The rows of R fall into 4 groups, which share some directions, and each row is roughly a mix of its group's hidden directions, except some rows that fit no group.
R, 154 rows:
[[  4  20   7  10  -9  19  -2 -18 -10  22   3]
 [  2 -13   3   9  33  -5  17   7 -11  11   3]
 [ -9  -3 -24  12  17  -1   5   0  25  12   2]
 [-17   7  -7 -13 -34  -2   0   7   3 -13  -1]
 [ 13 -12 -22   1   5  -4   4  -9  31  -5  -5]
 [ -5 -23   6  -8   5   8  19 -19  -6  16 -10]
 [ -8   8 -13   1  19  -9  -5 -24 -16  18  -2]
 [ 21   2  13  11   8 -24 -17  -6   5 -11   9]
 [ 17  10  -7   4   1   0  11  33  -4   7 -14]
 [ -3 -16  -2  23 -26  -8  -6 -10   9  11   5]
 [ 17 -18   3  -5   0   9 -18  19  17  -9 -12]
 [-11 -10  15  30 -11  -9  -1  -6  11   6  11]
 [ 26  15  -3 -22   0  -3   7   6  19  -6  -2]
 [  0 -28   0 -16   8   3  18 -18   3   8  -4]
 [ 15  -7  -3  23 -18 -15  -4   5  -5   7  20]
 [ -8   8  24   2  -3  23 -13 -21   8  -3   3]
 [ -8   3 -19 -11  20   2  -5  -4   6  25  15]
 [ 20  -5 -13  -9   2   3 -20 -14  15 -20  -6]
 [ -2 -24 -11 -15  -4  11   6   8  17 -21   6]
 [ -7 -17  -4  -6  13 -19   6  28  -6  -9  -8]
 [ 27   5 -18   5  20   1   4  -1  -2 -13  15]
 [  1   5  18  27   0  10   7   5  -9 -24   2]
 [ 21   0   2  20   5  -9 -13  -2  24  -9  13]
 [ 14  10  15  22  -2  -6   5 -21  15  -9   8]
 [  0  26   7 -17 -11 -21  -3  -2 -13  -3  11]
 [ 19 -12  -3   9  12  19  -7  -8  19   1  19]
 [ -4  19  -5  14 -16  15 -22  -9  14   7  -5]
 [ -6 -12  -8   3   9   5  -7   9  18  21  26]
 [ 20 -16 -11   6   4 -16  -4  26  12  -3  -3]
 [-14   3  17  26  -1  -3 -16  -6  15  13  -4]
 [  5  10  -3 -24   0  23   4 -24   6  -2   8]
 [  4 -18   2   7 -20 -15 -12   7  19   7  18]
 [-11 -22  -1  20  15  21   1   9 -10  -4   6]
 [  2 -14  -4 -15   8 -26   6  20   2 -18   0]
 [ 13   0  -3 -25  -1  20  19  -8   5  -2  17]
 [-13 -23 -16  10   3   8  -5 -21  17  -8  -1]
 [ 23  -6 -14   2 -11  -4 -20   5   7  -2  23]
 [-32  -9   4   0 -19  -3  -7   1 -19   2  -2]
 [  8   3  -4  -5  -7  26 -31   5  -7   8   0]
 [-13  18 -19  12  -4  -1  -2  -2  -2  -7  29]
 [  4  -2  -1 -21  25  17   8   3  -3   9 -20]
 [ 12  -6 -12  -8   3 -15  15 -20  15  10  19]
 [ 24  17  -8   3  -1  -5   3 -14   8  -1  26]
 [-16  -2 -24 -17  -9 -12 -11  -7  18  -6  -6]
 [-21  16  -1  -5   3  -2  10   1 -13  21 -21]
 [ 10 -29 -10   1  -2  -9  -6  15  10 -20   0]
 [  0  -6   5  28   8 -12  17  18  13 -10  -1]
 [ 31 -11   0   2  -1   7   8 -14   1 -14  17]
 [-26   1  -3  -7   7  14  19  -2 -15  15 -10]
 [  6   2 -23   4  14 -16 -22   7  16  11  -7]
 [-26  30  -6 -12  -4   0   1  -6  -7   5   4]
 [-13   7 -14  -2  14 -10  -9  -9 -12  20  23]
 [  8   4  -1   5  13  26   8  -6  -8  16 -22]
 [-24  17  21 -11 -11  -2  -7  -6 -11  -2  12]
 [-24 -23   0   7 -10   0 -24   6  -2   1  -6]
 [ 11   0 -20  -5   9 -15  -3 -14 -28  -6   3]
 [ 15 -11  -9 -28  -1  18  -7   4   7 -12  -9]
 [ 12 -18 -15  11   6  14 -15 -20  12   6   8]
 [ 19  12  -8 -23   4   5   9  14  -7 -20   3]
 [ 18  -8  -9   0 -10  -7  18 -20   7 -17  15]
 [-13 -18 -10   7  -4 -14 -19  13 -18 -14  -4]
 [ -6 -32   0 -23  -3   4 -10  -4   8 -12   0]
 [ 15 -24 -19  16  10  -5  -6 -13   9  10   2]
 [ -3 -31   3 -11   7  -4  -8  -1  -7  23 -12]
 [ 19  -2  30  12  -6  -7   3   0   6  -9 -17]
 [ 19   4  -4 -20   2  18  12 -13  18   2  12]
 [-15  -3  17 -19   8  22  -1  -2 -14  -8 -15]
 [  2 -37  -7  -3  -6   1 -13  14  -3   4  -5]
 [ -5 -22  -3  -6 -13   4  -2 -26  21   5   1]
 [ -6 -10  13  24  -7  16   7  -4  -3  -7 -26]
 [ -3  18   4  23  -9   7   6 -18  18  -9 -11]
 [  8  -1   6  27  13 -18   5  10  19  -9   6]
 [  5  19  18 -11 -20 -11   5   1  -7 -17 -15]
 [  1 -15  27   3  -4  10   1  16  22   8  -8]
 [  5  11  26   0  -7  19   7 -18  10  -4 -13]
 [ -6  -8  -8   2 -13  -9  15 -19 -17 -16  19]
 [ 12  11  -1  23 -11 -21   4   6  -7   7  21]
 [ 15  17   0 -16 -12 -16   3 -14  11  -1 -21]
 [ -2 -14   8  12 -10 -19 -14   2   7  15  24]
 [  8   6   2 -28   0  26  12 -11   0  -3   8]
 [  0   7  12  -3   5  28  11 -25  -1  -1 -13]
 [-36   2   0  -7  -4  11  17  -5   5  -7  -7]
 [  7  -5 -19  -1  18   9   1 -12  23  19  -9]
 [ -1   0   1  33   9  -3  -5 -16  21   0   3]
 [ -4  -7 -13 -26   6  16 -24   8  -9  -7  -2]
 [-28 -14 -11   3   0   5  12  -4  20 -14  -4]
 [ -1  11  33   2  -3  22   9  -6   8   6  -4]
 [  5  -5 -18  -9  11  -2  13 -18  19  21  -4]
 [ 20  -8   7  19   9 -19 -18 -15  -5  -3   3]
 [-10 -15   3   4  -1  -5   9  33 -11  12   9]
 [ 16  -9  19  22  -6   6   6   2  14 -14 -16]
 [ -6 -32  -2  22   6  -1   5 -10  -2 -12  -6]
 [ -5  10  21  15   6   7  -2  -4  -4   1  32]
 [ -8  10   4 -17  -1  24  -4 -27  -2  -2  14]
 [  0   4  33   3  -8   4   4   5  18   4 -18]
 [ 16   4  16  -7  -7  28   6   9 -17   6   8]
 [-16 -19   0 -18  -9  -5 -22  12  -8  12   5]
 [ -4 -25  -5  10   3  15  18  11  16 -15   4]
 [ 23  -8  12  14   7 -11  -4  -8  23  13  -2]
 [  2  -7  13  11  14  14   8   5 -25 -18 -13]
 [  0  -1   2   1   7  30  14   1 -18  22   1]
 [  8   3  -1  27   5 -11 -19 -22   9   6   1]
 [ 22 -10 -18   4  13 -11 -12   2 -11  20  -2]
 [ 15  -2  -1  31  -1  -5  -2   4 -16  18 -11]
 [ 18 -15  -5  15   0  16   9   4  13 -20 -15]
 [ -7  -1 -12  14   5 -24   6  12 -18   2  20]
 [  6  -4  30  16  -8  16   4  -6  -6 -17   6]
 [-12  11 -15 -19  20   9   0   5  -5  15  17]
 [ 15  -2   0  12  -7 -19 -24 -13  12 -13   2]
 [-23   5   6   4   2   3 -16   7   1  21 -24]
 [ -9  22  18 -17 -19 -13   0   2 -12  -6  -5]
 [-18  -7  11  15   2   6  -3  11 -26  -9  17]
 [-26  12  12  -4   6  15  -5   3 -15  17  10]
 [ 11 -11 -11  29  15  -5  -2  -2  19   5   5]
 [ 16   5   1 -24   0  22  17 -10   3  -5  12]
 [  1 -17 -14  -3  -7 -24   5 -10  23   3  13]
 [ 18   6   9  13  -7  23  -5  -1  19  -4  17]
 [ -3  12  28 -16   7  -9  -4  10  -1  19  11]
 [-19  12  19 -14  -9  18 -13 -11  -4 -13  -1]
 [ 17  -6  -3  30  12   3 -10 -13  12   8   8]
 [ -3 -14  23   1  -3   8 -21  11  -3   3  22]
 [  8  -8   9  32  17   2  10   2  14  -4   9]
 [ 19 -18  -1  16 -13 -15  -1   9  -6  -9  20]
 [-25  -8  12 -16  14  -4  11 -12 -15 -10  -3]
 [-20 -10   1   2   5   3  13 -11  17  -1 -28]
 [ -4   0 -15 -18  13   4 -15  18 -22  -6   9]
 [-15 -23  -2  -1  11  26   4  14  -9   0  -7]
 [-13 -16 -11   2 -10 -14   1  13  -2   8 -29]
 [ -7 -15   5   6  -9  13 -17   9   7 -24 -18]
 [ 11   6   7 -15  -9  18  13 -24  10  -8 -12]
 [  6  -5 -11 -28   0  12  -9  -6 -20  16   0]
 [ 28 -11 -15  -1   2   6 -13   5  19  -1  14]
 [-14  21   4 -27  -5  -7 -12 -15  -8   3  -2]
 [  8   9  -9  -7 -10  14 -29  -1  -2  19  13]
 [  4   3  17   5   3   8   6  -7  22   8 -29]
 [-18  -2   3 -17  16   9   8   0 -10  19 -21]
 [  2  -1   4 -19  -7  24  14 -16  17  11   4]
 [-24 -12 -14   9  -4 -18  -8   5 -21   0  11]
 [  9  13  -8  12  24 -20   0   8  11  17   5]
 [-15 -29   0   9 -11  -9  -7  14   5  -6 -15]
 [  3   9 -12 -32  22   3   1  -4  11  -1   3]
 [-14  -2 -10   8  12 -15 -18  23 -16   6   5]
 [  7   3  -3  26  -5 -23   5 -20  14  -2   1]
 [  9  -4  -6  17 -15 -13   9  29  -4  -1 -14]
 [ -5  28   6  12   8  -6  -4 -17   6  13 -18]
 [  7 -14   7  -4  -1  10  -2  -1   9 -37  -4]
 [  1 -17 -17  -4  -2 -11 -10   7  28 -17  -2]
 [ 18 -14  -3   8   7  -9 -15  26  16  -3  -5]
 [-24   8   9  -3 -12  22   9   9   6  -8 -18]
 [ -7 -14 -22  -4  12 -27  -2   5  14  -6  -5]
 [  3  12   8   1 -30  -8   2  21   0 -15  -9]
 [  9 -24  -6  16   5  20   4  10  20  -5  -1]
 [ 11   4  -9 -20  13  27  -6 -13   3  13  -6]
 [-17  18   5 -15   3  14  -2 -14 -25  -4  -2]]

In each list below, one row fits none of the groups, and each other row fits one group, some only roughly. Which row is it?
    z_491: [ -4  14 -12  -2   3  26  -2  -7   6  29   2]
    z_817: [ 11   4  -6  -2  -9 -30  -9  -7   2   7  24]
    z_620: [  1  13   8  -2   7  16 -28 -10  -3 -16 -16]
    z_558: [ 12 -12 -17  -2 -12   5 -16 -14  26   1   9]
    z_34: [ 18  13   5  14   5 -20  24  11  -3  -1  -8]
    z_727: [-7 25 -4 18 14 16  8 -9 17  1  2]
    z_273: [ 11   8 -16 -29  14  17  -6   1  -5  -5   7]
    z_453: [  7   7  -3   3   0  -2  -1 -36  13  -5  16]
    z_136: [ -4  19   0 -19  16 -21   2   8 -11  16   0]
    z_764: [ -1  -5  -1 -14   3   9   9  13 -24 -11  26]
    z_786: [ -2 -10  29   7 -11  18 -13   4  15  -5  -8]
    z_572: [  2 -16  -1  23  17  -1  -6  14   6  22  10]
    z_118: [-13 -19  11 -13  -6  13  13  -8 -22 -11  -6]
    z_452: [ -4  21  13 -10  -7  21  14  12 -17  10   2]
    z_537: [-19 -23  -1   3  -5 -15   0   8 -12  22  -8]
 -> z_572
    z_185: [-14   4  14  12 -15  -1 -13 -29  -2 -10  -6]
    z_530: [ -9 -10  -5 -14   1  13  -1   1  -8  -1  36]
    z_387: [ -4  -9 -16   8   2  23  -3 -14 -15  23  -6]
    z_191: [-14  28  14  12  -2 -14  -5 -13  -8   4  11]
    z_584: [-15  19   7   5  14 -18  21  13  -8  -4  -9]
    z_885: [  7 -12  -6   4  -3  34  -6 -11  13   6  14]
    z_863: [ 3 -2 -7 20 30 14 -2  0 -4  5 19]
    z_276: [ 15  18  11   4  -2  -5  24 -15 -10 -16  -8]
    z_912: [  2  -7  30   0 -22  -3  -1  18  -4 -10   8]
    z_632: [-21 -11   3   8  18  18  15  14  13   3  -2]
    z_887: [ -2 -14 -14  12 -29  -8  -3   7  -2 -20   7]
    z_15: [ 15  11 -12   3   2 -18 -11  17  -1  -6  25]
 -> z_632
    z_24: [ -9  -7   7  10 -16   0  -8   2  17 -32  -3]
    z_759: [-17 -20 -11  15 -25   8  -5   8   9  -5   5]
    z_766: [  8  16  22  23   6   0 -15  -7  16  -2  -6]
    z_469: [-27  -2 -14   6  -4 -14   9  -2  -7  23   7]
    z_208: [-13  23  15  15  14   0 -21   1  -6   8  -6]
    z_735: [  5 -10 -10  -2 -12  13 -23  -5  -1  28   5]
    z_898: [  6  -5   1 -13  -7  23 -20 -14  13 -19   2]
    z_908: [ 11   5  -2  -7  10 -12  -5  -5  26  27   4]
    z_998: [ 30  -7  13   8  10  -7   0  10   7 -15  14]
    z_888: [ 15  20  14   2   3   2  20  -6  10 -18  13]
 -> z_888
    z_325: [ -8 -20  -2   1  -6 -19   8  -3  24 -19  -3]
    z_89: [  4  22  15  -5 -12 -15  -1   4 -11  22 -13]
    z_42: [ 19  -4   5  22  16 -13   9  20   6   0   7]
    z_829: [12 17 10 -4 21  2 12 16 -8 18 11]
    z_459: [ -7  -1 -12  -1  14  10  17   7 -16  28  -8]
    z_531: [ -2   2   9  30 -10   5  -1   5  11 -18 -18]
    z_31: [ 14  -3   3 -27   3  28   0  11   7  -4   0]
    z_368: [ 10   1   3  -7  -9   9  15 -13  30  15  -9]
    z_552: [  0 -27 -16   0  -6 -17  -1  15 -15 -11   2]
    z_261: [11 12 -9  7 16 11  1  6 24 16 16]
    z_57: [  2   0  -8 -33  16   5   4   4 -12  10 -13]
 -> z_89
    z_211: [ 22   2 -12 -12   7  -2  22   7  20  12   0]
    z_295: [ -4  -8   6  -7   3  11  -1  10 -27  28  -4]
    z_550: [  9 -17   0 -17  -2  21 -12  16   0 -19  -7]
    z_500: [-10 -12  -8  24  18 -12   4  22   7   2   3]
    z_717: [-11 -13   8  -6 -12   1  23  17 -19   6 -13]
    z_658: [ 11 -11  13   5  -8  18  12  16  11 -21  12]
    z_825: [ -3   7   4   8  29   6   8 -19  -9  12 -17]
    z_641: [ 12 -15   7  22  -1   1   1   7 -19 -24   7]
    z_284: [  4  11  28   8 -10   5  10   6   9 -22  12]
    z_520: [ 13 -18  13  13  -4   7   8   0 -12 -28   2]
 -> z_500
    z_519: [ 28 -12   5 -10   1   8   2  21   4 -18   6]
    z_687: [-18  -5 -22   4   9  11  12  -3 -10  22 -12]
    z_37: [  7 -13   8  -4  14  11   7  -4  -8   0 -35]
    z_950: [  5 -30  14   9 -10  -8  10   5 -17  -8   8]
    z_95: [ 16  -6  -5  -8  16  -3  11  -1 -21  23  13]
    z_985: [ 21  13  19 -23  -5   4  -8   4 -11  -7  12]
    z_132: [  5   4  15  25  -9  -9   2 -19   5  -7 -20]
    z_424: [-27   1  -5  11   3  -2  -9 -10   0  21  21]
    z_99: [ -9   3  -4  17  -4  -7   7  -5 -23  12  27]
    z_33: [ 18   0 -18 -10  19  -8 -16  -6   1  20   8]
    z_689: [-18  21   5  -7 -23  -2   7  -2  -9 -13 -15]
    z_486: [-23 -14 -11   8  -2   2 -18  -6  13  20   8]
    z_3: [  7   7 -25   7   4 -17 -11  13  22  -5   6]
 -> z_99
    z_163: [ 26  -3   2  20   0   7  11  -4 -22  11   5]
    z_40: [  9   2  -6 -12 -15 -32 -10 -15 -10   5   1]
    z_305: [ 16  -3   1   8  14 -18   6  19 -20  16  -5]
    z_702: [ -2  -6 -27 -10   2  19   8  14  -5  19  -5]
    z_397: [ -9 -18  -9  -6   2  12  -5 -22 -22  13 -10]
    z_419: [ 11  -6   8  -5 -17   5 -17  -5 -18   6  26]
    z_200: [ 19  13   3  -9  -5   2  10   6 -18 -28  -6]
    z_418: [ 11  -3  -8  -7  -2 -29   7   4   8  -4  26]
    z_842: [-26 -12  -4 -12  -6 -17   1   1  21  -8  -9]
    z_369: [-18  19 -16  -7  14  -3 -13  -5 -15  14 -10]
    z_462: [  3  13 -17  11  -7  -4 -19 -27  -8  11   1]
    z_114: [-14  16  -3 -11 -12   8 -31  -5   9  -2   8]
    z_209: [ -3  35   1  -9  -3   4  -8 -15   8   0  15]
 -> z_462
    z_944: [  8 -17  -7 -16  -4  12   3  21  24   2   7]
    z_314: [ -3 -14 -10 -30  -2  24   2   6  -9  -5   2]
    z_892: [-10  10 -18  15  11 -27  -7   4 -15   0  -9]
    z_522: [ -2 -18 -13   5  -8  -2 -22  22 -11  17  -3]
    z_527: [  2  -5   1   7   0  10   2  23 -11 -21  25]
    z_104: [-25   3   2  -4  -5   7  -6 -15  24   4 -19]
    z_238: [-17 -18  10   4  -8   0  -7  16 -22  17  -7]
    z_360: [ -6   3   7 -20  -9  21  24  -4   4  17  -4]
    z_365: [ 13 -17 -19  12  -5 -14  12 -11  18  11   1]
    z_555: [ 15  -8   5 -13  14  22  -1  15 -20  -8  -7]
    z_291: [  7   0  -4 -25   6  16 -24   9 -11   7  11]
    z_428: [  8  -3 -11  23  18  16  18  -6  10  12  -1]
    z_883: [-14  15 -15 -22 -19 -13  -3 -13  -3   7  -1]
 -> z_428
    z_349: [ -5  -2  16 -12  -2  32   7   7   6   9  16]
    z_679: [ 24  -5 -10  -1  16   2   7 -17   9   2 -24]
    z_346: [ 15 -26 -17 -12  -3   4  -1   2  17  -5  16]
    z_797: [ 15 -11 -18   8  17 -14 -24  -2 -10   0   6]
    z_308: [-19  13  11   0   0 -18  -2  23 -20  -4   3]
    z_914: [ 10 -11   9   1  19  -1  22  25   1  -6   9]
    z_401: [  6   9  -4  36 -16  -5  -6   1  -1  11   3]
    z_715: [  4  13  18 -17  -9 -16   4  20  -4 -18   2]
    z_813: [ 13   4 -12  27  -7 -18  -1  15   9  -8  10]
    z_153: [ 19  11   3  -4  -2  12   9  14  30 -10   0]
 -> z_797
    z_392: [ -6  -3   0  27   6 -16  14  16  -8  11 -15]
    z_981: [-15   1  29  -7   1   3   1   0 -11  14 -22]
    z_395: [  1 -14  -5  -6  30   9   1   6 -25   1   6]
    z_255: [ 17  -4 -14  -5   7 -11   5  23   0  -4 -25]
    z_791: [ 19   4  -5   2  21  -4 -10  23  -6 -10  17]
    z_399: [ 11  -1   2  -9   2 -18  -2  15  -7 -19  27]
    z_112: [  0   5  -2 -14 -16  12 -23 -26   7  -5   5]
    z_666: [-19 -22 -19  11   5  -1   5 -13  -7   6 -16]
    z_979: [  8  -1 -14  10  17  19   7  14  -4 -17  19]
    z_364: [  3  11  16 -17  20  -1   6  -8  -1  19 -20]
    z_794: [  9  -7   1 -11   4   9  -3  29  19  15 -10]
    z_649: [-16  -4  -8  35   6 -12   0  -7  -5  11   3]
    z_611: [ 27   1  11  -7  -4 -25  -1 -13  11   4  -7]
 -> z_649
    z_808: [-19 -10 -26  -7   0  -7 -11 -13  -6  18   3]
    z_820: [ -8   5 -22   3   0  -9  -6  -4  27  21  -9]
    z_910: [ -3 -15  -8   4  14   9  -4   0  24  27   4]
    z_259: [-17 -10  -2  -4   4  -2   5 -18  19  27   7]
    z_468: [ -7  -8 -12 -10 -11  11 -17 -25  17 -11   3]
    z_560: [ 25  14 -11  10  11  10  -6  21 -12   2   0]
    z_770: [  4 -23   2 -17 -10  21  -2  -5  18   0  13]
    z_59: [-18  -5   3  15 -11  -2   2 -22  18  18   8]
    z_795: [-11  25  18  -6  12  -5  -2   4 -14   7  19]
    z_69: [  4 -26 -14 -22  -8   8  10  16   6   4   2]
    z_68: [-11 -31   4  22  -8  13   1   0   2  -1 -11]
    z_540: [  8  -1  -5  -8   4  19  -1 -17  -4  33  -6]
    z_810: [-30 -14  15   1  -8 -11  10 -16   2   5  -7]
    z_990: [-15 -18 -12 -18   0 -10  13  15   7 -18  -5]
    z_224: [ 20  14  15 -12   4 -22   3 -14  -4   0 -17]
 -> z_259
    z_834: [-12 -10   2 -10   6  12 -24  27  -7   6  -6]
    z_768: [ -6   3  11 -36  12  -1   4   3 -14  -8   6]
    z_636: [ -1  21   2 -13   3   6  13 -15 -26 -15   1]
    z_954: [ 13   6   1 -19  13  12 -11  10  -1  -5 -28]
    z_798: [ 15   8  19  -4   5  12  10   8  -8 -10  28]
    z_955: [ -5 -11   9  14  -2  20   7   6  22   4 -22]
    z_302: [-24 -10 -16   4  19 -15 -15   7  -6   7  -4]
    z_43: [ -5  -2   0 -19   4  -9  17  21 -24   7  -8]
    z_228: [-20  -1  -2  18 -14 -20  15 -11  -9   9 -10]
    z_347: [ 27  -2   6  -2   9   3  -2  29   9  -7 -10]
    z_116: [ 13  12 -21 -12  17  -8   7   1   3  24   8]
 -> z_302
    z_563: [ -2  -4   3  -6 -18  17 -19 -21  17 -12   6]
    z_650: [ 19 -26   7 -11 -14  -2  -2  14  10  -4 -14]
    z_321: [ 18  18   7   5  -8   7  16 -19 -19  11   1]
    z_499: [-28  -7  -4  17  -4 -16  -3   0  -5  18  13]
    z_467: [  5  13  18   5   2   7  23 -11  -3   0  25]
    z_890: [ 11 -12  11  19  -7   3 -19 -24   4 -13   2]
    z_619: [-12  -5  14  -5   5  21 -20  19  10  13  -3]
    z_907: [  2  19 -13  22   7  12   7 -14  20  -2 -10]
    z_383: [ 12  -5 -19 -31  -4 -17  -7  -2  -7   8   2]
    z_534: [ -7 -11   5  -5 -24   4  23 -18  -2  -5 -15]
    z_819: [-17   4  -1  18   4   7   3  -6 -31 -16   0]
    z_767: [-8 -2  5 39  5  2 10 -7  2  6 -8]
    z_874: [ 12  -9  -5   9  15  25  11  18   3 -16   6]
 -> z_321
    z_787: [  6  -7  -4   6  16 -12  19  30  -9   5  -2]
    z_498: [-13   5 -16 -22  -2  -8 -18 -23   4   3  -6]
    z_421: [  3 -13  27   5 -12  10  21  16  -3  -3   4]
    z_216: [ -6  19  28  -6   6  16   8   3 -18   0   7]
    z_164: [-12   0   9  28 -21   0  -9   9  -2  -6 -17]
    z_529: [ 33   1 -16  -2   0  10  -2  18   1  -3 -13]
    z_9: [  2   0 -13   7  28 -15   8   8  20   5  11]
    z_723: [ -5  14  -1  26   3 -27   0  -6 -11   0 -12]
    z_592: [ 18  -6 -16  -2  17   4   6 -14  12   6 -24]
    z_142: [  2  11 -29  -3  19 -15  -9  11  -3  10   4]
    z_6: [-10   7 -14  10   5 -20   7  11  23   1 -19]
    z_166: [-18   6 -11  20   5 -23 -10   8  -8  16  -4]
    z_588: [  2  28   4  -6  14   3 -13  -6 -22 -12  10]
    z_828: [-11   1  18 -11  12  10   1  25  -5  10  19]
 -> z_529
